Each path is a new rotation, seen through one point. The rows after it are directions, each followed by how far the rotation turns it, in degrees each step (0 if it stays put).
Each turn is a multiple of 5 degrees from 10 to 175, or 0.
Each row of a path follows its step; steps can be skipped.

step 1: [-3.7,-3.9,3.0,3.9,-23.9,-5.1,3.2,-6.8,0.3,3.2,-4.5,14.8,31.8,9.7,20.6,14.3,-16.2,14.6,1.7,5.4,11.5,9.5,-9.8,-0.9,-0.8,4.1,0.3,-28.0,16.0,-32.5,-7.7,12.5,12.2,-8.8,4.8,-6.5]
step 2: [1.2,-1.2,10.4,14.1,2.5,-0.8,6.6,13.3,-1.5,3.2,15.6,11.5,4.6,0.2,6.2,-16.4,-0.1,27.5,12.5,3.7,8.5,-1.3,-4.2,2.4,3.0,15.0,24.0,-33.0,24.4,-1.6,-15.1,11.0,4.2,-15.6,-7.8,28.3]
step 3: [-2.1,-16.6,3.9,7.0,-20.8,0.1,13.7,-4.8,-15.5,10.1,-0.8,5.8,-6.6,2.6,7.0,14.0,-4.8,33.0,19.8,-19.1,-4.0,-3.8,-19.2,0.1,7.1,21.3,6.4,-1.0,22.0,3.1,-13.0,-14.4,-18.2,-14.0,16.6,2.0]
step 6: [-0.7,-10.3,4.2,4.2,-7.7,14.0,-20.0,7.0,-12.3,17.5,-16.4,4.3,-4.7,2.8,-0.2,2.5,2.7,-10.2,7.8,5.0,14.4,22.2,-12.4,5.2,-6.8,-3.6,0.5,23.6,-22.3,4.8,-24.4,-12.8,-11.8,8.3,-28.9,-23.6]
step 7: [-11.2,12.1,12.1,-7.4,2.9,6.5,-11.6,38.7,3.5,-7.9,-11.1,15.8,-10.3,10.4,-15.5,-11.8,-3.8,-21.9,-10.0,16.2,6.2,-7.7,-16.7,15.8,-4.9,-12.2,15.5,22.1,5.1,-8.9,1.0,-9.2,-5.6,2.3,-13.0,-13.2]
step 8: [-5.3,-11.4,17.6,2.5,-9.4,-5.0,11.5,17.5,-10.2,-2.9,-13.9,15.6,-24.7,12.3,17.4,-2.3,4.3,-7.4,-14.5,18.9,-6.8,9.9,0.9,-22.6,-19.1,-22.6,-8.6,25.3,8.7,-2.2,0.3,14.3,4.0,-0.2,-10.5,-18.5]
step 10: [1.8,-8.1,-13.7,10.3,-2.9,5.2,-1.2,-0.4,-3.9,-22.2,20.3,2.5,-27.1,14.0,9.2,-14.4,-10.1,-5.2,5.5,10.5,-6.7,-19.5,31.9,-16.0,-16.5,-4.9,1.3,2.3,26.5,1.8,-9.1,0.3,18.4,-13.1,8.8,-2.3]
step 11: [7.2,3.6,-15.8,4.5,-9.5,-7.6,-15.0,-13.2,21.3,4.1,-2.4,-13.5,-6.9,15.7,14.7,14.8,-6.2,-1.1,22.6,-14.6,-3.0,-10.5,10.6,-8.3,-2.1,-6.8,-25.0,-3.9,32.4,-10.9,-22.4,3.2,12.3,11.7,9.4,-7.1]
[-0.6,6.0,5.7,-4.8,2.4,0.6,4.0,6.5,1.2,-3.2,0.5,4.9,-5.7,4.4,2.4,3.6,2.7,0.1,1.9,-3.1,-0.7,-6.2,3.6,-1.9,-3.7,6.9,-3.6,4.7,-7.2,-1.0,-10.6,-2.5,5.5,1.6,-2.2,-3.6]	20
[0.9,-1.5,1.4,-2.3,3.2,-3.9,5.6,4.9,-3.2,1.4,5.5,-4.8,-0.6,-6.1,0.1,-4.6,-4.3,-4.2,-0.4,8.0,-7.0,-5.2,-2.6,-2.4,-0.4,-2.6,0.1,1.5,-0.6,0.5,-4.2,-6.3,-1.8,-11.9,6.2,1.9]	145
[5.2,0.8,-2.9,0.7,0.9,8.6,-3.9,-7.3,3.7,2.9,-3.4,-2.6,-7.5,4.4,-3.6,5.9,-1.8,3.5,-2.0,2.0,1.9,-3.2,4.8,0.9,-3.9,2.8,-5.2,1.9,-1.0,6.8,2.8,-2.1,0.6,-9.7,4.7,4.8]	60
[5.7,-0.3,-1.7,1.3,1.0,5.4,6.9,3.4,-0.1,-0.2,-0.8,-5.8,2.8,-3.8,6.8,9.8,-2.0,1.7,0.4,2.4,1.2,-1.5,0.5,2.5,9.6,8.1,4.7,-1.3,3.0,3.8,-3.6,-2.5,-6.2,4.4,-3.5,3.8]	35
[0.7,2.4,1.3,4.7,-3.6,-0.1,-7.5,-0.5,-9.8,1.6,4.8,5.0,-5.4,-6.7,-2.4,-5.7,-3.1,1.2,-1.7,0.7,8.4,0.8,7.4,-2.6,4.9,2.5,0.6,-4.9,-4.7,3.0,-5.3,-4.0,-3.1,2.7,2.0,0.9]	100
[4.6,-5.5,-0.2,-3.5,2.1,-3.6,-4.8,-3.5,-2.4,-0.2,-1.0,3.3,5.8,-5.4,4.3,-0.4,12.8,8.2,-1.7,3.0,5.2,-10.1,-2.2,3.6,-0.7,2.4,-1.1,0.1,-0.1,-5.4,0.6,-1.7,1.1,-3.0,0.2,0.6]	25

step 1: [-4.3,3.2,17.6,-18.1,-2.5,7.9,-27.0,11.4,-8.1,14.4,1.7,7.1,7.9,20.5,4.6,2.3,5.9,17.0,5.5,-7.5,-3.7,5.5,-11.0,14.5,-2.0,-16.4,7.7,7.3,10.1,-4.3,11.6,16.1,-23.1,11.1,15.4,-1.2]
step 5: [14.4,3.0,4.5,-10.6,-2.2,28.8,9.7,2.7,1.0,-3.3,2.3,8.6,9.4,1.0,-22.4,-20.6,18.1,8.3,21.1,4.8,-14.0,-14.7,-7.2,-7.5,6.2,-18.5,-8.1,1.4,3.2,-7.9,-5.8,21.7,0.5,9.5,4.0,8.0]
step 6: [-20.6,1.4,2.9,-8.8,11.6,5.9,4.1,12.5,-12.2,-2.6,4.7,-7.2,-10.1,-8.9,6.1,7.4,35.7,2.1,5.3,3.6,3.2,27.2,8.8,24.1,3.5,-6.5,6.5,6.9,-5.6,0.5,-9.1,-9.0,-18.2,-7.4,-13.2,-3.4]
step 8: [-8.9,-5.2,7.2,14.3,-8.8,-4.7,-13.9,5.2,-6.0,11.4,14.4,16.6,20.9,-7.6,9.9,-28.4,-1.4,0.9,10.2,1.7,-2.7,-8.6,24.3,16.3,-3.7,7.5,-0.6,-13.0,9.3,-8.1,-1.1,9.7,15.2,6.7,-21.0,0.9]
step 9: [-2.2,15.8,-1.4,1.4,4.3,12.0,5.5,-4.8,-3.3,4.9,-22.0,-15.7,0.5,6.0,-3.1,0.8,22.4,0.9,8.5,-7.3,-10.6,10.7,12.5,5.9,-10.1,-13.7,-31.8,-19.2,9.5,11.1,11.0,2.4,11.5,3.9,23.9,0.5]
step 10: [1.2,12.7,14.3,-8.3,0.7,-0.8,-13.5,2.2,-5.1,-9.8,-0.2,27.2,-25.1,5.3,-17.2,2.3,19.8,8.7,15.3,-9.0,7.8,14.2,-14.1,-6.7,-5.2,13.1,1.8,-2.8,-1.3,-16.4,-11.6,-4.5,3.1,-8.7,-11.7,19.4]
step 11: [1.9,8.1,-3.4,2.5,-0.9,15.4,23.5,16.0,14.3,-3.5,18.5,-3.4,8.4,-7.4,16.1,-27.6,15.3,3.8,13.5,-10.4,-10.5,4.2,-14.5,0.7,11.2,-0.3,12.1,14.3,-7.8,15.9,-10.0,18.7,1.2,0.8,2.2,-1.6]
step 12: [-22.1,2.7,9.2,-8.6,-21.0,5.3,-13.1,-1.8,-4.0,0.0,0.9,2.0,19.2,7.7,7.0,10.2,11.8,6.6,6.9,4.0,12.0,2.1,15.4,15.3,6.6,-25.6,1.3,-14.7,6.3,11.1,-1.8,1.0,-29.2,-1.8,-17.7,-0.6]
[4.9,-2.4,4.7,5.4,1.8,2.0,-4.4,-3.1,1.4,-2.6,0.1,3.5,4.6,1.8,-4.3,-1.7,1.0,4.4,-4.2,-4.2,2.8,1.9,-5.5,-1.8,7.5,-5.1,-7.0,-0.9,-7.9,1.4,2.5,-0.1,-3.4,10.5,4.8,-5.0]	170
[0.4,-9.1,11.1,4.2,-7.1,3.7,-7.3,5.8,-1.8,-2.1,-1.7,2.6,-1.1,5.9,-2.4,2.7,-0.7,1.4,-0.3,-1.8,-4.5,-2.3,4.3,1.0,-1.1,-0.8,-0.7,2.7,-0.2,-0.5,-6.1,-6.8,-1.5,-6.6,-5.0,-0.2]	170
[-0.9,1.8,-6.2,1.3,0.7,6.1,3.2,5.2,-0.9,-5.1,4.7,3.7,-8.1,-0.1,-4.4,-1.4,-7.0,2.3,-8.0,-9.2,2.8,7.3,3.4,0.6,3.3,-2.5,4.5,-3.6,5.6,-0.6,-2.5,-3.4,2.7,0.0,1.2,-1.2]	100
[-0.4,-1.0,9.5,-6.0,9.8,4.9,1.8,3.7,0.7,-2.1,-0.8,5.1,-1.5,-4.4,4.9,-1.1,3.9,0.3,-5.3,4.6,2.9,-1.3,-8.3,-6.3,-2.3,-6.9,-1.2,-1.1,4.2,1.7,-0.7,-0.2,5.4,-5.2,0.0,0.5]	70
[-0.5,7.0,-3.6,-2.8,-3.7,0.2,-1.2,0.6,-6.7,6.8,-7.2,-0.2,6.3,2.3,-1.4,-7.1,-3.0,0.8,-4.8,-0.8,6.4,-8.4,3.9,-1.5,-2.6,-6.1,-6.0,1.6,4.0,-0.6,-4.5,-4.6,3.4,2.9,-2.0,-1.2]	85
[2.3,1.9,5.1,3.5,3.3,-1.6,0.7,-2.1,1.7,-0.5,-5.4,-1.2,-0.8,4.8,-0.3,-0.1,-2.8,4.0,5.5,-0.4,0.3,2.7,7.1,-5.6,0.4,5.6,-2.3,-6.8,0.0,-2.1,8.1,-2.1,14.8,-0.5,-1.4,-3.4]	65

step 0: [-2.9,-14.4,-17.4,10.8,10.1,-6.2,-2.7,8.1,1.1,9.3,-2.5,11.8,7.2,-15.7,-2.5,-4.8,3.0,9.7,18.9,1.6,-12.7,15.2,-18.1,-7.0,-0.1,-11.7,10.6,-12.3,-17.4,-2.6,-15.6,10.7,-20.2,12.1,4.1,-8.5]
step 1: [13.9,-6.4,-13.7,-2.5,5.7,-16.8,3.6,-8.6,17.5,12.4,-11.5,1.6,-7.9,-4.6,15.0,11.9,-7.6,4.4,-3.8,-14.4,-22.8,9.6,-10.3,3.1,3.3,-19.2,-11.6,6.6,-21.1,-2.8,-6.7,-3.7,-1.8,-2.2,16.1,7.4]
step 3: [0.1,-11.5,-3.7,-7.2,2.0,-18.2,-4.5,-9.8,-4.3,13.5,-11.0,2.1,10.9,11.6,6.9,15.6,-0.3,4.4,-10.2,-10.8,-16.5,7.2,-15.1,-4.4,6.0,-17.9,-7.2,-10.1,-24.4,-10.0,-13.8,19.2,-13.9,-2.3,5.3,-4.5]
step 5: [1.5,-12.9,2.8,-11.4,6.2,-16.0,-2.6,-15.3,9.0,-9.3,1.5,-2.1,8.8,2.2,9.7,15.2,0.0,12.6,-9.4,5.6,-20.5,20.8,-0.8,-2.4,5.9,-25.5,2.2,1.5,-14.8,-0.5,-6.4,1.0,-15.6,17.8,16.9,-2.3]
step 6: [2.8,-3.2,-4.6,10.8,-2.3,-0.3,2.5,4.2,-4.1,7.1,0.5,8.1,-14.0,0.4,11.8,-2.6,3.1,8.7,-9.6,-1.7,-27.8,16.0,-23.2,-2.1,-12.1,-3.0,-2.2,-10.2,-26.4,-6.1,1.4,7.5,-19.5,15.0,-15.6,2.7]
step 7: [10.0,-27.7,-6.3,-0.6,9.3,-5.7,3.8,-8.0,-5.0,-16.8,-14.1,7.1,-1.6,8.1,7.8,14.0,-12.3,12.4,-14.3,-12.0,-14.1,13.5,-3.8,-21.2,0.8,-11.1,-0.9,1.3,-17.3,7.4,-15.2,2.3,-2.0,3.9,9.6,-3.2]
step 9: [-2.7,-18.3,-6.5,6.3,8.9,-19.0,-7.2,8.0,-14.1,-1.0,0.3,15.6,-3.9,-2.1,6.6,9.8,1.3,12.2,12.9,-13.4,-18.2,19.6,2.7,-5.9,-2.5,-12.6,0.2,-0.2,-21.0,4.6,-17.2,4.4,-7.9,19.9,9.3,-3.0]
step 10: [8.7,-15.8,3.9,13.0,4.2,1.2,2.5,0.0,14.4,11.5,-13.4,-4.4,-18.6,-13.8,13.1,6.7,-8.7,11.3,-18.3,0.8,-24.7,2.7,-11.8,-3.1,-15.6,-11.8,-5.7,11.8,-20.5,2.2,-4.9,-6.8,-3.6,6.2,2.4,11.7]
[1.8,-4.9,-0.2,1.0,0.3,2.9,1.7,-2.1,8.6,-6.5,-6.6,-0.8,-2.4,1.6,0.9,1.0,-0.4,-2.4,1.0,-4.4,5.0,0.0,1.5,-4.2,-5.5,-2.8,-0.8,8.7,-1.9,9.8,7.7,-6.3,-3.4,-6.6,1.4,1.1]	125
[-0.9,3.4,-2.3,10.0,-1.4,-5.6,1.4,0.2,-0.5,-8.4,-2.1,-2.6,-1.3,0.2,-8.0,0.3,1.1,-5.6,0.5,-1.2,0.1,0.0,-1.7,4.0,-5.5,4.2,-2.4,2.3,-4.9,-0.9,-5.0,11.8,-2.1,-2.1,3.5,5.7]	120
[-1.0,2.4,3.8,-3.4,4.2,1.1,-1.1,-0.6,1.9,6.9,-3.9,-3.4,2.8,-1.9,-4.0,10.3,-3.6,-1.4,-8.4,3.6,1.7,2.6,5.0,1.1,-3.1,-2.2,-1.5,-1.5,-3.6,-9.1,-0.5,-3.6,-3.9,-7.8,4.5,5.7]	160
[-6.5,4.4,-2.3,-0.3,1.9,11.2,-0.9,2.3,-2.7,1.4,-4.5,-3.1,-1.3,-4.8,2.3,-0.2,4.9,0.4,-2.0,-5.0,4.5,-0.9,4.7,1.1,-0.4,-5.8,-5.9,-0.2,-8.6,2.2,-4.0,5.4,-0.3,2.3,-3.9,-8.6]	115
[-3.6,-3.0,0.1,0.1,0.5,-2.1,-2.9,12.3,2.7,4.3,-3.7,1.1,-3.5,-6.5,1.8,-0.8,-5.3,-5.0,7.0,2.0,2.5,-1.0,-1.6,-8.2,-1.7,-1.9,-0.2,4.2,-0.7,-2.3,-5.9,-0.8,9.4,2.1,2.5,4.6]	35
[-0.6,6.0,-2.3,0.5,1.5,-3.1,-0.4,-0.3,5.7,0.3,3.5,-0.9,-3.8,-6.6,0.7,0.4,3.8,2.2,9.0,1.9,-4.0,6.9,8.3,10.7,-2.2,-2.3,-0.4,2.3,-0.8,1.1,1.4,-6.5,-1.3,6.9,5.9,1.0]	85

step 0: [3.5,9.0,15.0,-15.8,-21.9,35.7,-13.0,-10.8,4.2,8.6,11.2,-17.0,-6.7,10.5,-22.6,-7.5,1.7,-1.5,-5.0,-6.2,12.9,-24.0,22.0,-1.7,9.3,1.7,1.1,-5.2,15.8,-9.1,15.6,3.1,-6.5,1.6,-9.7,-14.5]
step 1: [-1.6,-9.7,-4.6,-4.2,-5.5,-3.4,12.6,14.8,-5.3,21.3,11.8,-13.0,1.7,11.2,6.4,-15.2,19.3,-26.8,-6.9,-5.9,-18.5,-1.3,-8.4,-10.2,2.8,-18.6,5.9,10.9,16.9,-0.7,28.5,-15.6,1.9,-28.6,-7.4,1.0]
step 6: [4.7,-5.6,-4.3,-7.3,4.7,-18.4,5.4,-6.6,11.1,12.7,20.4,-20.5,-20.9,15.0,-16.1,3.7,-4.3,-13.8,-3.9,5.9,-10.1,-3.8,-27.0,-11.7,-14.0,10.0,5.6,-12.2,7.2,3.7,17.4,-33.6,-2.0,3.4,1.9,-17.1]
step 8: [-0.8,3.3,17.1,26.7,-3.8,-11.4,-6.0,-0.9,10.7,11.2,11.4,-9.1,5.8,6.6,-16.5,-14.2,19.2,-20.9,15.7,17.7,0.9,6.2,2.7,-13.1,11.3,-4.9,-7.0,10.6,38.9,7.1,5.3,5.5,-7.3,-18.7,2.1,-6.6]
step 9: [-14.0,-22.5,-16.5,-18.9,-13.5,-6.7,-13.6,22.6,2.6,-26.3,-1.5,3.8,10.8,-7.4,-4.2,-16.1,0.3,-8.0,3.3,0.9,4.6,-1.3,11.5,-38.0,5.5,-13.6,-3.0,7.8,8.7,7.0,14.7,-8.4,-8.4,15.3,-2.8,-7.9]
step 10: [12.4,3.2,9.7,24.4,-11.3,6.7,-14.5,12.7,1.6,1.6,-6.2,31.3,7.1,0.0,-4.0,-19.2,21.3,-21.2,-12.1,-3.1,-0.4,3.1,6.5,-14.4,4.9,-2.7,-22.4,-11.5,-17.2,-23.8,-8.9,-13.9,7.7,-4.1,7.7,-3.9]
step 11: [-4.3,-2.1,6.7,10.3,-0.1,0.6,0.8,9.4,26.4,3.1,-16.6,-8.4,-15.4,0.9,-7.2,-3.1,-17.8,4.3,10.6,-8.6,-1.4,-5.5,-5.6,-21.7,2.8,23.3,-3.4,-11.8,4.6,-21.5,21.5,-31.5,-19.6,11.5,7.6,16.4]
step 12: [3.9,10.6,-15.6,0.0,-21.2,-0.1,3.5,5.7,0.7,6.7,-2.9,-5.7,9.3,-25.0,-6.5,-8.2,29.6,-2.6,6.9,0.1,-2.5,-19.9,-13.9,-0.7,-1.2,14.8,22.7,-16.1,-33.4,-13.3,16.2,1.1,-4.7,1.4,-14.2,-3.3]
[0.4,-2.0,-13.5,-3.1,-0.1,-2.9,-0.6,9.1,-3.3,8.8,-4.5,0.1,-4.5,-2.1,-0.6,-3.4,-4.3,0.9,-2.6,1.3,1.1,4.2,-0.5,-2.7,-2.9,-3.4,5.0,1.3,-5.1,-0.5,-2.0,2.1,-4.7,-5.0,-3.2,-5.8]	135
[0.4,0.5,2.5,3.2,-5.5,4.2,1.1,-1.0,-1.3,6.2,-0.4,0.7,-0.9,-5.6,-1.8,-2.4,0.9,8.1,9.8,2.1,-3.2,1.2,1.3,2.9,1.8,-1.4,4.1,2.6,5.9,-3.7,9.4,7.8,-6.9,-0.7,-3.6,5.6]	95
[-0.1,-1.7,-6.0,5.1,-7.5,-1.0,2.8,0.4,3.7,-6.2,-3.0,-2.0,1.2,-1.4,-2.0,-2.6,0.1,3.6,-4.7,-9.0,-6.9,0.4,-1.3,0.1,-3.8,8.8,-5.7,1.2,-4.3,-1.1,-2.4,1.2,-2.4,-5.9,-0.6,9.3]	45
[-4.2,3.0,1.5,-3.0,-0.1,-3.8,-4.0,-7.3,5.7,3.8,-1.1,6.4,4.5,-3.2,13.6,4.1,-4.6,1.1,-5.1,0.7,0.8,1.1,-1.1,2.8,4.7,3.1,-1.2,0.8,-2.5,2.6,-1.1,1.7,-7.3,-2.0,-6.6,-0.2]	10
[1.8,-1.7,0.2,-2.0,-2.5,3.2,-2.2,-3.3,-5.9,-0.8,-0.6,0.2,-2.9,0.1,-1.1,6.0,-1.4,2.6,-4.4,5.4,-4.5,3.6,6.7,-3.7,-1.7,-1.8,-14.0,5.7,-2.6,-8.6,4.1,-2.7,-0.8,2.9,-3.2,-4.6]	70
[3.6,-0.7,-0.5,8.8,-2.9,-4.6,9.9,-1.8,-0.6,0.9,-0.4,4.7,-2.7,-0.3,0.9,-2.1,-1.2,-4.1,-7.5,9.7,4.5,0.9,-1.6,6.0,-4.1,-1.8,-0.8,3.1,4.0,3.7,5.1,-6.8,-3.3,-1.8,3.9,2.8]	155
[1.7,7.0,-1.9,-0.6,-1.7,3.0,5.1,-7.1,-0.8,5.8,-5.0,-6.3,-1.9,3.7,2.1,-3.1,-5.2,-3.7,-5.2,1.7,-9.5,-3.3,1.8,-3.7,3.5,-0.9,4.9,-9.8,-1.8,-2.0,3.9,-1.5,4.5,2.4,-1.2,2.9]	65

step 1: [-1.2,30.9,-10.8,14.4,3.1,21.7,2.3,-5.0,13.6,-10.4,-10.5,-17.2,3.4,8.4,0.7,0.2,-18.0,15.1,23.1,-22.3,-9.0,-6.9,4.4,-6.5,-11.3,-14.9,7.5,8.8,-10.2,5.1,-9.1,-10.0,-1.7,17.9,-4.1,9.7]
step 2: [-4.8,2.2,-10.4,9.1,4.6,11.9,11.6,-0.6,-6.6,1.1,-21.7,-4.1,-26.4,7.7,2.6,13.6,-9.9,-4.9,14.5,-15.3,20.1,-4.4,24.8,-1.1,-8.5,-3.7,14.0,30.7,-7.1,2.9,-6.2,3.7,-1.5,0.4,-7.3,23.5]
step 5: [16.8,-11.0,6.1,-9.6,-2.0,-1.0,5.3,12.5,-2.7,5.8,-7.6,-15.8,-20.5,-8.4,-4.7,0.7,-20.8,14.4,8.9,-18.2,-2.4,-8.9,9.4,-15.0,5.1,0.1,18.5,26.7,-11.5,12.6,14.7,0.1,-7.0,18.6,-13.6,19.1]
step 6: [5.7,-28.6,-9.4,8.0,-4.7,-12.0,16.4,23.5,-20.4,-0.6,-10.9,-3.0,-8.1,7.0,6.3,17.5,-6.2,-2.2,-5.4,-4.7,-4.9,8.7,9.9,-16.7,-17.0,-5.2,10.7,-4.0,-7.0,24.9,-2.9,-5.7,11.2,19.6,-16.5,8.2]
step 7: [5.8,15.1,7.5,3.5,-8.0,-18.9,23.1,16.5,-5.2,-7.3,-10.1,-11.0,7.1,12.6,10.0,-1.6,-11.8,13.0,-3.6,0.1,-12.5,-16.6,-8.0,3.3,-16.6,-16.9,1.8,1.8,-22.1,19.0,-14.8,-14.9,3.6,18.8,-15.0,-13.0]
step 8: [7.9,29.7,9.4,15.1,-8.9,-14.3,11.6,11.8,-13.4,10.5,0.0,-12.3,-9.0,0.8,5.5,7.6,-1.7,17.2,14.5,-17.2,5.6,-5.2,1.5,4.0,0.8,-11.6,23.0,20.7,-10.8,13.3,17.4,14.5,4.3,4.2,-16.5,-0.6]
step 9: [4.1,8.3,-9.3,16.6,15.1,-5.3,7.1,20.0,-4.2,-11.1,1.8,-4.3,6.3,-6.0,7.7,20.9,0.2,0.2,19.4,-4.7,-3.4,-0.4,11.5,-11.5,-32.0,-4.8,23.0,-2.1,9.4,14.0,15.7,3.6,-1.5,9.7,-17.7,22.2]
step 12: [-1.4,4.2,-24.3,25.6,-10.5,14.6,-5.7,5.0,3.4,10.3,6.3,-14.9,-5.2,0.1,9.5,9.5,-17.6,5.9,17.5,-11.9,6.8,5.9,22.2,-11.4,-8.4,2.7,25.5,-1.8,-2.6,11.3,0.3,-7.9,17.2,13.4,2.7,20.2]
[1.0,2.2,-3.3,-0.2,-2.5,-0.8,-4.8,0.0,-3.7,-4.9,-2.5,-0.2,-0.1,-4.9,-8.1,4.9,-0.9,-1.9,-3.3,-2.2,0.1,-1.3,3.1,2.4,10.6,3.4,0.2,1.8,-0.1,-1.1,-6.6,-13.0,2.6,-2.1,-0.1,8.0]	35
[-3.6,5.2,-0.1,0.4,-2.7,-1.0,-2.2,-6.2,-2.6,1.3,-0.6,0.0,5.6,-2.1,-1.8,-1.5,-5.3,2.0,-7.0,-8.8,4.8,-1.2,8.3,-3.8,3.2,-4.9,-1.7,3.4,-3.5,-0.6,10.6,1.9,-7.8,1.5,2.1,-1.9]	110
[7.5,-0.9,1.3,-1.9,-4.9,0.4,-4.0,-5.6,0.4,-1.3,-2.6,-3.9,2.5,4.4,0.8,-3.6,-1.0,-5.5,0.8,-1.9,2.8,-9.6,-9.9,-0.1,1.1,-11.7,0.8,3.4,0.1,-3.4,-5.8,2.8,-2.1,-1.9,-2.3,3.1]	120
[-6.4,-1.0,7.4,-4.9,2.2,5.6,0.2,6.7,-2.2,-4.4,-6.8,4.1,2.2,1.6,-5.6,1.2,-6.6,-6.3,-4.6,0.5,-2.3,1.5,2.6,0.6,-1.1,-4.7,5.8,1.5,7.1,3.8,-3.7,6.5,1.6,1.0,5.0,0.4]	95
[-2.2,-0.5,-9.4,3.7,-4.3,1.0,-2.9,1.1,2.8,-2.5,3.6,1.9,10.8,6.0,5.0,3.7,1.1,-0.1,-6.4,3.1,-7.7,0.7,0.4,-7.4,-2.1,-2.9,1.3,-5.2,5.3,-1.0,-2.9,-4.2,-2.4,5.3,-0.6,0.0]	120
